In the data rows, the value 128 means zero.
Some points, one per row:
[136 137 133 176 171 168 129 160 136  90  66 151 101 132 124 160 137 130
 128 114 180 123 123 174 150 134 104 148 156 100 118 163]
[124 113 129 221 129 131 187 187 127 125 123 132 115 247  88 100 133 219
  77 163 149 104 127 126 107  90 164 106 174 170 222 141]
[147 149 173  30 165 157 118  68 175  94  53 156 105 140 120 148 198 138
 135  97 170 135  85 184 203 167  79 140  78  70  31 156]
[125 128 128 149 116 113 150 140 126 139  67 150 127 155 116 119 128 148
 111 124 129 117 125 164 123 127 122 125 137 120 128 129]
[128 132 112 167 172 168 133 155 138  87 208  97 123 152 122 117 103 146
 124 149 138 122 143  60 135 117 115 120 147 114 152 132]
[148 154 150  79 134 130  47  98 171 120 119 132 114  59 152 175 162  74
 195 129 155 164 109 139 198 122  66 163 105  53 141 148]
[121 114  91  94  81  86 168 107 107 173  75 149 149 186 111  93  71 172
  95 122  91 108 162 173  89 134 162 101 112 168 113 102]
[131 133 109 201 123 123 164 177 143 135 111 135 118 173 112 132  99 161
  99 151 142 111 146 138 139 107 116 129 164 112 179 141]
[134 129 170  90 163 156  69 105 130  97 129 126 107  34 159 142 196  56
 177 112 176 158  88 120 127 142 128 140 109 127  88 160]
[112 107 159  95  83  91 119 105 100 171 140 125 147  75 143  92 173  88
 136 137  88 135  98 122  70 120 180 102 108 191 150 104]
[131 132 141  90 119 117 124 106 133 136  99 139 119 125 128 126 154 125
 131 111 141 132 112 157 136 136 119 131 107 117 110 138]
[130 126 152 221 209 198 107 188 134  53 126 130  80  91 140 150 170 100
 146  87 219 132 104 131 134 175 134 148 173 135  16 190]
[150 156 112 172 145 144 100 154 162 110 171 111 123 115 130 165 101 118
 152 135 141 143 143  98 197 121  61 158 150  47 148 133]
[119 117  91 110 102 106 176 115 120 149  61 153 137 184 111  96  67 173
  89 128 112 100 165 177  97 124 151 101 114 154 138 119]
[126 122 130 100 119 124 107 112 125 133 180 108 161  91 138 114 135  98
 147 129  64 130 121  95 111 120 140 117 114 141 150  84]
[111 111 152  99 158 156  90 108 100 102  18 171 122  84 141  87 166  94
 160 134 134 144 106 213  77 132 174  93 114 182 123 131]
[129 134 142 127 162 160 194 126 147  97 213  94 139 191 112 129 147 175
  74 126 108  98 120  51 138 136 113 126 129 111 113 111]
[121 116 139 214 150 149 103 177 113 109 168 113 120  65 149  97 145  82
 148 105 146 139 117 102 105 154 157 100 165 164  63 140]
[133 137 112 103 190 187 203 112 140  69 132 125  92 216 100 167 103 195
  64 131 202  90 143 131 149 126 105 160 117  99 132 179]
[151 154  85  79 103 103 192  95 169 152 161 116 152 201 104 170  62 182
  74 112  81 102 168  99 198 144  64 165 101  52  86  97]
[128 129  89 137 135 130 113 130 131 123 110 133 115 110 136 129  67 114
 140 147 154 137 166 139 120 103 126 128 128 125 187 146]
[124 124 124  99  75  81 136 111 121 179  75 148 152 138 128 100 121 137
 120 134  80 119 134 170 112 128 141 105 111 144 128  94]
[124 126 100 147 189 185  91 137 120  69 220  93 117 120 130 122  80 121
 158 147 152 143 158  54 105 110 139 125 136 142 173 146]
[123 122 150 106 141 137 137 114 124 117  16 172 142 167 115 101 156 158
 119 121 104 124 112 210 108 138 144  98 112 146 103 110]
[110 103 123  84  58  66 131  99 108 193 111 135 142 126 129  89 130 128
 127 132  87 119 125 144  62 127 197  98 105 211 132 100]
[126 126  82 159  97 101  78 150 120 155 122 129 135  69 142 115  53  82
 169 133 120 150 174 129 121 117 133 114 144 134 157 123]
[121 113 101 209  91  95  94 177 113 164 142 122 144  76 147  89  89  88
 157 123  97 140 152 115  99 139 161  98 167 170 104 106]
[150 150 136 253 225 214  47 204 165  40  93 141  78  59 148 215 143  75
 196  84 232 170 117 155 209 177  72 196 192  61   9 195]
[127 127 168 169  96 102 161 161 118 158 155 118 151 147 124 102 192 142
  98 131  84 108  90 104 122 129 132 113 154 133 125  97]
[118 118 122 111 133 130 126 116 100 123 171 114 129 129 128 113 114 128
 131 126 126 128 138  93  94 125 153 119 119 158 138 127]
[140 145 149  72 107 113 170  89 147 149 155 116 139 160 115 155 156 154
  94 119 107 112 112 113 179 144  89 148  97  79  93 112]
[160 169 130 170 158 157 164 153 181 101 148 121 111 153 121 209 130 147
  98 128 167 109 128 112 233 127  28 194 146  10 129 155]
[111 104 138 106 123 124 147 113  94 133 166 114 135 162 119  99 144 154
 113 120 116 122 117  97  62 137 185 107 117 196 108 122]
[108 105 114 138  67  73 135 136  86 185 121 130 146 153 119  86 106 147
 121 128  89 127 144 132  59 125 183 105 132 193 132 102]
[129 120 132 196  63  72 114 173 117 186 100 140 165 106 136 101 135 110
 139 127  58 141 121 147 115 132 144 112 162 147 115  83]
[139 141 151  59 173 165 191  84 151  87 229  89 140 165 113 165 166 158
  76 117 100  98 106  51 169 145 102 158  95  96  87 104]
[129 132 125 176 106 112 166 157 124 147 117 132 128 174 114 124 123 163
  96 128 130 109 134 141 130 120 119 122 148 118 147 131]
[127 123 116  89  99 106  84 102 125 153 159 115 151  68 149 117 112  83
 165 146  84 146 138 101 119 113 139 118 106 140 166  96]
[116 111  70  77 146 144 161  94 121 112  17 170 136  81 144  73  27  91
 100 165 115 112 190 205  95  92 169  86 101 178 214 119]
[108 101 105  89 165 155 125 104 101  94  77 147 105  83 141 106  82  95
 132 157 177 123 155 170  66  93 192 108 107 205 210 159]
[131 131 118 213 112 114  95 178 132 141 135 127 127  91 139 122 110 100
 157 117 130 142 139 121 147 136 119 116 165 118 111 131]
[120 118 178 121 144 139 137 121 121 114  62 153 114 179 115 112 210 167
 122  97 153 122  80 176  97 164 151 120 123 155  33 145]
[116 116 155 143 176 172 157 134 119  84 144 123 103 157 120 129 178 152
 104 110 184 119  98 118  89 159 156 123 131 162  56 168]
[130 136 144 178 141 142 110 159 139 112 175 111 124  96 140 124 151 103
 141 116 138 135 116  94 141 140 110 117 153 108  97 136]
[108 104 148 110  98  95 126 116  84 159 153 117 161  88 143 101 158  99
 132 128  68 130 109 107  54 119 186 102 118 199 147  89]
[113 113 161 150 144 142 153 139  99 116 131 126 114 162 118 116 179 153
 108 108 156 124  99 117  74 149 165 113 139 174  79 146]
[133 136  93 124 127 127 144 125 127 128 124 129 115 154 116 142  72 146
 113 150 147 128 164 125 141 109 108 136 127 103 174 142]
[108 107  91 127  55  70 124 125 109 192 110 134 151 117 133  95  72 119
 131 130  88 129 162 145  62 125 179  97 126 190 140 102]
[120 126 164 124  68  72 208 129 129 185 121 133 147 236  96 109 181 209
  62 117  89  94  93 130 112 138 136 116 131 138 101 101]
[129 136 141  91  92 100 145 104 129 160 124 129 173 147 121 131 149 140
 112 132  35 116 116 132 143 126 113 131 109 109 132  65]
[123 119 137 128 206 195 159 129 115  58 197 103 102 170 117 135 141 161
 100 117 187 113 119  72  89 138 154 130 131 158 102 172]
[126 125  76 163 178 173 126 152 115  80 195 101 107 186 111 115  49 172
 131 159 161 128 176  78 113  85 137 117 148 140 229 150]
[146 157  95 172 118 121  42 158 163 134 144 122 124  69 148 157  72  81
 202 140 132 168 162 112 195 120  61 150 151  48 143 130]
[144 149  92 107  98 104 177 118 145 155 156 117 158 191 105 152  63 175
  87 120  61 105 166 111 177 140  78 146 119  67 100  83]
[110 109 130  96 120 123 189 109 104 137  93 141 121 255  79 100 130 244
  77 101 139 100 126 159  77 160 176 107 113 186  59 137]
[133 131  88  83  87  93 145  96 128 164  95 140 136 146 120 122  64 141
 113 137 113 119 164 151 134 120 121 124 103 120 150 119]
[125 126 117 160 132 128 167 151 125 122 165 115 125 187 109 109 119 173
  98 129 132 116 131 100 113 122 136 113 148 136 148 128]
[132 119 150  29  56  67 159  63 131 191 115 132 148 180 111 103 164 167
 101 110  84 116 108 144 139 154 153 107  75 158  63  99]
[ 98  99  90 123  70  76 112 127  89 183 115 133 143  70 148  83  71  85
 141 130  95 131 162 140  42 119 196  98 125 211 153 105]
[139 134 101  48 116 117 145  78 147 138  75 149 129 140 125 122  89 138
 114 133 134 123 151 163 160 121 112 115  87 108 146 132]
[131 126 117  30 144 141  84  70 134 112 185 106 133  81 144 143 105  93
 166 148 128 149 144  86 150  99 133 145  82 136 197 125]
[113 112 112 121  65  73 116 121 102 184 127 128 153 106 135  95 106 112
 137 125  78 129 138 125  81 125 165  99 124 174 135  94]
[115 122 116 145 120 119  70 136 121 137  91 143 122  34 160 116 112  57
 176 131 138 151 136 157 103 124 143 117 137 147 138 133]
[141 137 151  36 132 132 103  71 153 123 185 106 169  75 146 157 170  86
 151 153  45 137 102  76 167  93 109 150  80 105 208  73]
[128 127 164  65 126 121 103  84 126 130 102 138 119  94 142 124 180 103
 149 122 146 146  97 157 138 135 132 123  92 135 112 140]
[115 111 114  91 124 123 145 109 101 134 161 115 136 177 114 102 109 166
 115 114 120 123 141 101  84 133 171 109 111 181 114 124]
[129 134 122 140 131 131 164 133 131 129 131 128 119 174 115 133 114 163
  99 131 145 110 136 129 135 125 111 137 134 108 139 137]
[115 115 102 132  72  83 104 131 107 177 107 136 146  82 143  98  78  94
 147 136 101 137 162 137  81 118 160 104 130 166 148 113]
[104 102 176 146 131 132 167 140  80 125 144 121 124 202 104  97 197 185
  96 111 143 111  86 113  45 152 194 108 138 208  70 141]
[145 148 138 121 102 103 107 119 155 154  52 158 145 116 131 141 151 118
 146 121  92 143 114 180 173 130  80 139 121  71 128 103]
[120 119 159 106 160 155 178 110 112  99 211  96 134 164 117 118 174 156
  86 113 113 102 100  66 100 142 152 116 115 156  92 119]
[127 128 156 100 170 161 143 106 119  90 130 126 102 140 119 142 167 136
 113 107 181 123 103 127 125 152 127 145 111 128  69 162]
[127 132 135 157 109 107  94 145 121 147 150 119 133  85 141 119 135  97
 156 128 113 145 124 106 131 132 117 122 143 114 118 117]
[ 99  98 118 135 114 120 126 136  75 138 174 109 163 131 125  86 116 131
 130 126  62 125 137  93  39 127 195  95 133 209 124  83]
[137 132 107 252  98 100 155 205 139 158 128 127 135 166 115 113  94 156
 106 142 116 115 147 125 159 104 118 116 188 116 187 118]
[131 132 128 203 155 153  70 176 140 101 207  98 138  59 150  96 125  76
 176 114 113 156 131  67 145 148 117 101 165 116  82 119]
[141 144 176  84 111 114 119 100 152 142 150 119 133  98 138 148 206 106
 136 126 120 129  81 107 170 136  89 145 105  81 105 124]
[140 149 165 142 123 124  61 138 150 131  72 151 122  76 145 153 180  89
 184 115 140 159  95 175 181 146  78 154 137  68  83 135]
[144 148 101 123 154 146 131 126 144 108  17 170 132 112 131 151  85 116
 126 134 125 127 153 213 176 115  82 142 124  71 158 125]
[110 101 167 101 107 100 131 111  96 149 123 130 184 111 137  91 188 116
 125 151  25 128  90 136  52 108 198  96 118 211 177  59]
[129 129 160 109 145 142 151 118 134 112 132 125 110 147 121 136 178 143
 108 107 160 123  98 124 127 152 123 129 119 121  67 148]
[122 106 159  46 169 168 155  75 125  87 219  94 132 105 134 136 176 110
 104 125 123 114 101  56 109 127 180 133  84 191 124 124]
[148 154 104 156 136 132 152 143 162 121  28 166 173 135 127 164  88 132
 107 118  36 116 151 209 190 134  67 152 141  54 108  64]
[105 102 236 105  87  89 121 120  92 165 105 136 135  97 138  95 255 106
 134 105 114 129  29 152  53 158 191 103 124 204  57 119]
[142 149  61 147 120 119 134 141 146 135  38 163 143  98 140 152  25 105
 123 141 105 126 189 196 179 114  76 153 137  65 163 112]
[123 125  79 107 155 154  80 115 122 103 151 118 112  87 142 134  54  98
 168 159 164 150 174 114 117  87 132 134 117 132 226 153]
[122 115  77 213 103 104 136 179 111 151 105 136 131 142 123 103  46 139
 121 151 126 125 177 141 107 102 156 107 167 162 189 130]
[138 140 111  56 145 143 139  81 156 112 143 121 114 145 121 154 104 142
 120 129 157 120 146 117 170 125 102 147  90  97 140 147]
[133 135 185  95  97 101 160 105 125 158  89 142 133 176 113 127 213 163
 103 113 118 114  75 157 147 157 114 125 109 109  59 121]
Here are 24 more points, each followed by its number:
[113 113 140 103 120 123 124 110 104 134  90 143 120 119 130 106 143 122
 133 124 140 132 119 155  82 131 169 107 111 178 121 131] 0
[109 108 137 152 193 189 136 146  91  69 245  83 134 103 138  88 145 108
 121 123 108 123 116  42  60 133 177 100 142 186 121 117] 1
[136 136 190 170 142 141 154 154 140 114 118 132 113 149 118 140 222 144
 106  98 161 112  69 139 145 169 111 137 148 107  29 148] 2
[136 134 156  53 106 109  84  79 141 148 104 138 128  76 141 126 171  87
 167 135 130 148 103 157 160 119 114 124  93 111 152 129] 3
[121 122 126 136 138 136 103 133 106 119  37 163 124  88 140 112 128  97
 149 124 131 143 127 200  95 127 146 110 131 150 130 127] 4
[102  95 113 104 147 146 131 112  90 113 141 123 113 150 125 103 115 142
 125 130 156 118 138 117  45 125 204 111 115 221 133 147] 5
[125 127 186  87 145 143 170 102 133 112 167 114 121 140 124 135 218 136
  94  97 146 112  74 102 123 164 133 138 106 134  43 140] 6
[111 113 112 112 133 129 118 118 102 125 120 131 117 106 132 109 109 110
 136 135 150 132 140 137  71 117 169 111 120 178 153 142] 7
[158 160 131 249  89  94 124 206 179 165 148 122 153 124 127 162 137 126
 130 122  78 117 124 110 232 131  47 148 190  29 122  95] 8
[128 127 176 118  98 102 107 118 120 155 150 120 144  69 147 113 202  84
 146 123 100 140  85 112 117 130 133 123 122 134 124 110] 9
[124 130 145 152 151 147 140 142 119 109 113 134 112 143 120 135 148 143
 116 123 167 116 112 148 130 137 122 135 136 123 104 155] 10
[127 128 113 110 150 152  70 119 138 106 203  97 137  65 149 128 105  83
 175 138 105 155 143  71 120 116 130 127 121 132 155 113] 11
[ 91  90 141 154  75  84 134 143  63 175 136 123 150 112 132  83 150 116
 123 125  83 117 112 123  15 130 221  97 144 239 127  98] 12
[111 112 113 154 196 188 106 146 102  66 108 136  88  78 142 132 102  91
 148 142 206 143 145 143  74 115 165 134 142 173 161 182] 13
[145 148 149 180 161 157 255 164 162  98 104 137 105 247  92 173 152 218
  17 138 177  67 113 143 188 119  76 164 156  65 151 162] 14
[141 144  71 151  96 102 110 143 141 157 137 123 137 130 127 137  31 128
 143 151 111 136 188 121 163 110  89 139 137  81 172 120] 15
[126 126 132 121 118 118 138 121 112 136 148 121 131 139 124 117 138 135
 120 125 127 117 121 105 115 131 133 117 124 133 119 129] 16
[132 135 139 152 120 121 130 145 141 135 171 111 139 123 128 122 145 123
 124 125 105 125 119  90 144 131 109 120 139 106 120 112] 17
[144 142 131 206  99 104 138 179 146 155 157 118 162 138 124 122 131 135
 119 133  69 124 126 103 169 124  95 119 167  89 136  88] 18
[120 102  73  41  70  79 143  72 123 180  92 142 143 153 118  87  42 147
 115 129  98 117 180 160 105 126 193  91  82 207 127 104] 19
[149 149 121  80 150 145 152  95 157 108 191 105 130 159 120 177 108 151
 109 132 125 120 140  78 186 131  80 162  99  69 118 125] 20
[ 95  88 151 113 133 134 135 120  77 121 132 128 118  84 141 103 168  91
 123 122 152 124 106 117  27 138 225  99 123 244 100 148] 21
[141 150 147 147 137 136 124 141 148 122 148 120 119 116 131 156 161 122
 132 112 145 128 110 107 180 142  77 156 139  67  99 143] 22
[112 102 157  88  85  93 120 105  99 167  66 151 158 133 127  86 170 133
 133 133  62 127 102 173  67 127 189  89 108 200 135  84] 23
Which of these numbered points is nearest to each point below, looking only along the 3 directions in which the first points spread most? Its number follows each.
[113 107 196  95  78  84 136 103  97 172 135 125 161  93 140 100 235 102
 121 144  60 125  61 124  77 110 180 101 108 190 167  80] > 21
[126 130 159 115 224 219 150 122 124  41 104 137  79 156 119 180 174 147
 109  93 232 121  99 145 127 169 122 165 126 121  26 196] > 2
[129 101 177   4 122 119 164  47 135 136 142 123 128 198 106 116 195 184
  98  81 131 112  86 114 135 191 194 115  65 207   0 127] > 6
[141 149 145 126 114 113 162 127 166 140 116 132 125 158 119 161 155 151
  98 117 135 108 113 137 178 139  77 147 126  66 102 134] > 20
[117 101 143  85  77  84 128  99 105 175 122 130 142 118 135  89 147 120
 128 125  99 129 117 135  75 126 193 103 104 205 131 106] > 23
[128 135 151 122  73  78  91 125 136 180 130 127 156  77 142 127 167  90
 159 132  66 151 104 128 143 122 111 128 126 107 142  88] > 4
[142 143  93 129 187 182 138 130 152  72  50 157  97 122 130 167  77 126
 120 153 191 126 162 191 159  98  91 163 129  84 202 173] > 8
[ 97  93 156 164 104 106 115 152  80 153  57 156 144 107 135  93 168 111
 140 129 103 129 104 181  33 137 212 103 143 229 107 113] > 12
[133 128 181  58 221 206 132  85 128  42 145 121  79 106 134 171 210 110
 124  84 224 131  77 113 138 185 129 170  91 131   0 195] > 2
[132 120 146  62 225 215 155  85 131  36 178 108  80 149 121 177 160 144
 105 100 220 119 107  85 125 159 146 170  91 151  51 191] > 2
[128 120 150  64  88  96 130  89 130 163 148 120 148 115 135 113 160 118
 126 140  87 128 105 112 120 124 148 119  98 152 136 104] > 0
[136 138 162 203  86  93  66 176 146 167 141 122 144  47 153 126 185  68
 180 106  93 155  92 112 157 157 102 117 165  97  60 103] > 13
[113 112 155 111  83  93 123 114 100 170 116 133 171 109 138 100 175 113
 130 134  44 128 100 142  79 116 167 104 118 176 157  67] > 23
[ 99  95 133 106 193 189 134 114  91  66 157 116  89 134 126 129 134 131
 123 117 199 128 124 106  42 135 206 126 121 221 116 176] > 1
[150 158  91 103 186 180  79 111 160  75  91 141  92  85 141 197  67  96
 169 166 198 153 165 162 203  81  57 192 115  44 240 177] > 8
[122 115 156  57 130 132 109  87 124 126  92 143 117  95 136 109 170 101
 145 125 149 139 104 152 108 132 160 110  99 167 117 140] > 9
[139 139  72  78 146 145 137  99 151 112  46 159 116 107 133 127  38 110
 119 161 146 118 181 187 162  88 100 126 105  94 225 141] > 15
[ 99 101 144 140 149 146 144 137  79 109  64 153 112 221  96 104 164 200
 115 105 159 115 106 177  46 146 196 106 136 212  87 150] > 5
[152 160 132 110 136 136 224 117 165 120 175 109 127 201 101 182 135 182
  49 121 126  87 124  92 212 138  52 177 117  36 101 131] > 14
[102 102 158 159 210 201 117 149  82  53 106 137  83  86 144 139 178  98
 137  93 219 128  98 146  47 170 191 133 143 204  24 191] > 1
[120 121 195 116  57  67 146 124 117 193 101 141 160 159 119 103 232 152
 115 122  63 116  66 154  98 125 145 106 125 148 137  83] > 5
[138 139 133 147 213 201 118 142 143  51 125 130  81 116 130 185 133 119
 136 120 220 133 123 135 155 134  98 168 139  93 113 190] > 22
[133 132 147 112  77  83  37 116 130 176 106 137 145  19 159 124 154  45
 204 143 103 168 114 144 133 115 116 126 119 113 156 111] > 11
[120 107 138  54 136 138 139  82 108 119 178 110 125 133 123 115 144 130
 118 121 123 127 118  83  99 132 185 123  88 197 119 126] > 5
[125 123 136  69 118 120 139  93 128 137 110 136 123 142 123 118 137 140
 120 127 140 123 124 142 113 135 144 123 101 146 112 137] > 16
[134 136 186 183  55  63 134 161 130 195  93 142 154 143 124 126 226 141
 123 124  76 123  69 153 148 125 106 127 152 102 134  92] > 16
[ 99 100  72 146  98 101 163 138  79 158  73 150 135 193 107  89  40 176
  99 143 110 109 182 168  48 111 193  99 137 208 169 116] > 19
[113 117 170 119 111 111 104 129 113 144  49 159 139 126 127 102 194 126
 148 111 103 141  89 187  89 138 158 104 130 164 104 111] > 0
[121 120 126 108 119 118 143 115 112 133 126 129 123 154 119 125 120 146
 114 131 141 123 133 121 108 129 145 119 117 147 125 137] > 16
[151 154  31 207  96 102 137 177 155 156 115 133 133 145 125 155   0 142
 120 159 120 121 220 146 199  88  64 156 167  50 225 125] > 15
[133 138 102 107 109 111 123 114 146 145 155 118 136 138 127 138  86 136
 132 139 110 132 152 114 153 120 101 140 120  97 145 117] > 18
[126 128 164  94 106 113 149 109 115 144 146 122 135 143 122 123 167 139
 111 116 120 122 102 114 127 138 130 121 113 131 102 121] > 16
[125 123 166 180 130 129 129 166 122 125 183 107 170  84 142  98 191  94
 127 127  47 127  91  86 120 128 136 102 158 138 128  73] > 9
[147 149 136 102 104 106 194 109 155 151 127 129 129 186 112 157 149 171
  73 122 122  99 114 119 178 143  77 146 111  66  92 125] > 20
[140 143 142 163 125 120  87 152 146 134 106 136 122  87 138 149 153  95
 161 120 143 145 112 146 159 143  94 138 148  88  98 141] > 13
[116 113 126 199  92  96 122 173 107 161 130 128 136 114 130  97 119 118
 133 130 111 132 133 128  96 132 168 100 161 176 121 116] > 7
[115 114  98 162  95  97 156 151 105 161  76 148 135 167 118  97  84 158
 102 133 108 118 155 177  86 117 159 110 148 167 155 115] > 19
[147 149 208 118 225 210 136 118 157  40 198  99  87  70 151 200 255  82
 122  57 208 127  49  69 177 211  76 182 124  64   0 182] > 2
[127 122 170 113 135 135 247 118 113 121 179 108 133 255  89 117 193 227
  27 108 119  77  88  93 108 160 137 121 121 138  50 124] > 6
[132 131  69 211 107 110 131 177 138 147 157 115 143 168 114 109  33 157
 127 150 104 129 188 108 141 102 123 109 167 123 187 113] > 15
[120 104 134  63  84  93 134  89 103 166 107 136 138 143 124  97 133 140
 123 125 114 125 121 142  91 134 184 104  97 196 115 120] > 5
[129 128 124  76 142 138  90  98 135 115 187 108 130  82 143 130 121  94
 159 142 121 143 132  76 135 114 127 133 103 127 163 122] > 3
[120 121 140 121 120 125 153 128 106 135 153 119 180 155 118 106 152 148
 108 131  25 113 113 111 100 123 147 113 128 151 141  57] > 5
[128 125 125 179 191 186  80 156 124  67 178 110  99  59 149 136 128  76
 169 117 188 161 126  89 120 139 133 134 148 134 102 169] > 13
[133 133 115 170  74  76  36 153 128 178  86 145 147  13 160 124 105  42
 204 125  96 169 139 158 135 140 117 123 149 113  97 109] > 11
[131 134 125 103 134 135 111 109 140 122 120 132 113 109 132 145 126 114
 143 128 153 133 128 132 143 124 112 138 112 108 140 146] > 17
[116 110 114 159  84  92 152 149 108 168 141 123 163 193 106  89  98 174
 111 129  61 110 146 115  78 124 168 102 146 179 135  83] > 19
[128 129  89 193 147 141  65 172 141 111 171 111 116  72 145 102  71  87
 181 135 143 155 164  97 126 123 128 119 163 126 142 136] > 11
[111 106  71 175 130 131 121 157  96 126 178 109 137 199 105  84  42 183
 136 149 113 130 180  88  71 102 177  96 150 187 193 117] > 19
[149 155 116  75 119 119  87  94 167 140 148 119 131  99 137 186 111 106
 160 134 124 152 139 113 206 114  61 170 104  47 161 127] > 8
[157 165 163 166 158 156 230 152 179  97 183 107 117 184 109 189 179 172
  42 115 149  80  96  83 222 144  38 184 149  20  93 144] > 14
[145 151  91 176 156 147  70 160 156 106 209  96 148 111 136 141  69 116
 175 136  92 154 164  70 189 125  70 139 152  58 133 103] > 8
[110 109  92 152 196 189  92 147  85  64 223  92 113 122 132 104  78 123
 158 152 156 143 159  54  63 107 178 107 142 188 178 143] > 3
[114 116 136 133 138 131 147 133 101 119 156 117 119 156 115 107 141 150
 112 119 142 120 121 112  83 133 161 114 132 167 114 136] > 16
[113  98 105 209  65  75 137 180  97 184 108 137 145 166 115  84  93 158
 120 139  94 126 152 141  75 113 204  97 170 219 163 103] > 19
[135 136 128  92 186 177 121 108 136  75 120 130  96 120 130 163 131 122
 134 120 199 133 128 135 144 129 109 152 114 104 124 174] > 22
[147 149 157  97 225 211  71 104 157  39  28 167  84  96 139 178 170 104
 175 108 216 153 101 207 180 153  75 173 112  64  63 188] > 22
[123 122 146  85 190 186 136 103 124  70 100 140  90 144 124 142 155 141
 120 110 203 122 112 146 111 150 143 144 113 145  76 181] > 2
[143 145 134  64 125 124 163  88 148 131 146 121 127 160 120 162 140 152
  99 117 136 109 119 114 184 142  87 154  97  79  96 136] > 20
[154 163 125 105  87  88  66 112 176 169 111 136 141  84 143 187 126  95
 180 133 109 151 130 138 223 119  38 175 118  21 148 115] > 8
[144 143 151 229 146 145  80 190 151 112 185 106 131  59 148 115 166  76
 168  92 126 150 108  82 172 166  94 120 175  88  38 127] > 13
[117 116 121 113  78  88 118 117 124 172  97 139 139 110 132  99 121 115
 135 132 106 123 133 158  93 124 155 101 120 161 133 116] > 7
[128 126 135 103 166 161 145 114 130  93 101 136  99 152 124 138 141 145
 114 115 181 122 120 144 117 139 132 137 115 134 100 163] > 10
[107 108 112 145 169 166 123 138 100  92 179 110 115 133 126 107 107 131
 133 139 161 129 142  89  60 118 177 112 137 186 148 148] > 0
[133 135 183 132 128 124 152 129 142 130 141 122 125 132 127 133 218 131
 109 105 139 124  72 118 142 159 111 134 134 106  53 133] > 2
[102 101  68 147  78  81 120 142  99 178 124 131 145 132 128  96  38 130
 135 137  96 135 183 119  44 117 192  97 143 204 150 104] > 19
[126 123 139 112  75  82 104 115 116 176  73 150 153  99 137 100 152 107
 147 130  80 141 113 167 109 123 139 108 116 141 139  95] > 7
[148 156 103 159 114 117 151 144 157 143 132 126 131 153 120 167  87 147
 110 130 129 122 153 134 194 116  63 153 139  49 160 130] > 8
[134 136 142  81 194 186 148  97 137  68 207  98 111 132 125 167 153 129
 112 122 166 122 111  71 156 142 106 161 103 101  99 156] > 2
[125 125 154 107 203 191  97 116 120  59 248  82 128  36 155 134 166  58
 154 144 125 141 107  35 115 126 133 127 114 134 133 122] > 13
[114 113 127 173 164 160 127 152 112  95  86 145 107 123 130 125 124 121
 130 129 180 127 131 160  82 129 160 124 148 169 131 165] > 3
[149 157 183 166 111 110 105 154 161 144 141 123 130  95 140 165 216 103
 148 102 124 142  76 113 200 156  57 163 151  43  60 128] > 22
[149 157 148 124 145 140  96 127 164 113 137 124 116  99 141 180 155 107
 154 121 158 141 109 120 200 139  59 175 128  46 106 150] > 22
[137 139  87  97  72  77 243 107 140 181  81 146 163 240  90 131  65 211
  32 106  65  82 164 162 162 153  97 127 111  91  67  83] > 14
[129 118 158  37 107 105 145  69 118 148 155 118 137 131 127 122 175 132
 114 118 107 123 101 110 131 135 150 122  77 154 108 110] > 5
[137 139 162 224 128 130  67 189 154 127  23 168 151  93 139 156 183 101
 177 111  83 155  92 204 169 144 100 145 176  96  90  97] > 13
[118 121 117 147 197 185 105 136  99  65 219  92 111 105 136 114 112 112
 147 131 159 139 138  59  90 122 150 122 137 152 145 149] > 3
[125 131 165 121 159 152 174 122 135 100 138 126 105 168 117 139 195 161
  90 102 170 113  87 117 132 166 119 143 122 118  38 158] > 2
[109 105 106 134 205 198  99 133  96  59 228  89 110 114 133 108  92 120
 153 143 160 137 150  43  64 111 182 108 130 192 165 151] > 9
[113 115 133 120 117 120 125 122 119 138 108 136 118 123 129 109 137 125
 129 129 138 137 125 149  88 130 162 113 125 168 120 136] > 0
[130 139 126 143 135 133 189 138 134 122 151 120 119 200 106 141 113 184
  77 128 144  99 136 107 148 124 104 134 137  99 140 139] > 20
[123 129 150 134 150 151 152 132 122 104 143 122 109 150 121 132 165 143
 108 116 164 126 107 113 125 145 127 136 133 127  86 152] > 10
[115 119  97 129  97 101 122 132 102 157 141 123 140 131 130 107  88 128
 133 138 108 132 151 122  93 121 152 105 134 158 144 111] > 7
[136 140  84  87 165 161 205 102 135  94 120 131 102 214 102 160  60 195
  64 147 180  86 169 141 155 111  98 160 104  94 172 163] > 14
[104 102 164 106  77  78 137 114  90 176 132 126 146 126 134  95 176 129
 121 123  91 124  99 126  56 130 194  97 117 207 121 101] > 23
[120 118 127 171 102 105 121 155 117 152 161 116 156 115 136  92 125 119
 133 128  74 131 129 108  91 129 153  97 149 159 126  91] > 7
[123 123 135 160 177 175 140 147 112  80 204  99 115 136 124 115 135 135
 120 131 153 124 123  65 115 131 135 121 143 137 121 147] > 10
[126 129 165 143  99 101  88 136 121 154 120 132 130  69 144 115 193  84
 161 119 122 145  89 137 121 143 124 124 134 125  91 123] > 9
[134 135 120 148  72  81  85 143 136 178 108 135 165  79 142 129 115  92
 164 130  49 144 138 142 145 132 110 128 139 107 119  75] > 4
[109 109 114 162 140 139 113 151  93 117 186 106 131 119 130  84 100 120
 141 130 118 137 145  86  67 121 176 103 146 187 142 121] > 7
[132 127  89  45 145 143 119  79 135 112 119 131 111 123 128 141  69 124
 134 156 163 132 165 137 143  99 126 130  88 125 200 151] > 18
[152 154 135 195 173 164 203 169 156  89 136 124  98 190 111 173 134 174
  66 137 182  95 125 124 194 118  66 165 161  54 151 162] > 20
[108 105 130 145  72  77 144 140  94 182  92 142 140 174 111  94 133 161
 113 118  94 120 124 158  52 127 184  98 136 197 129 105] > 23
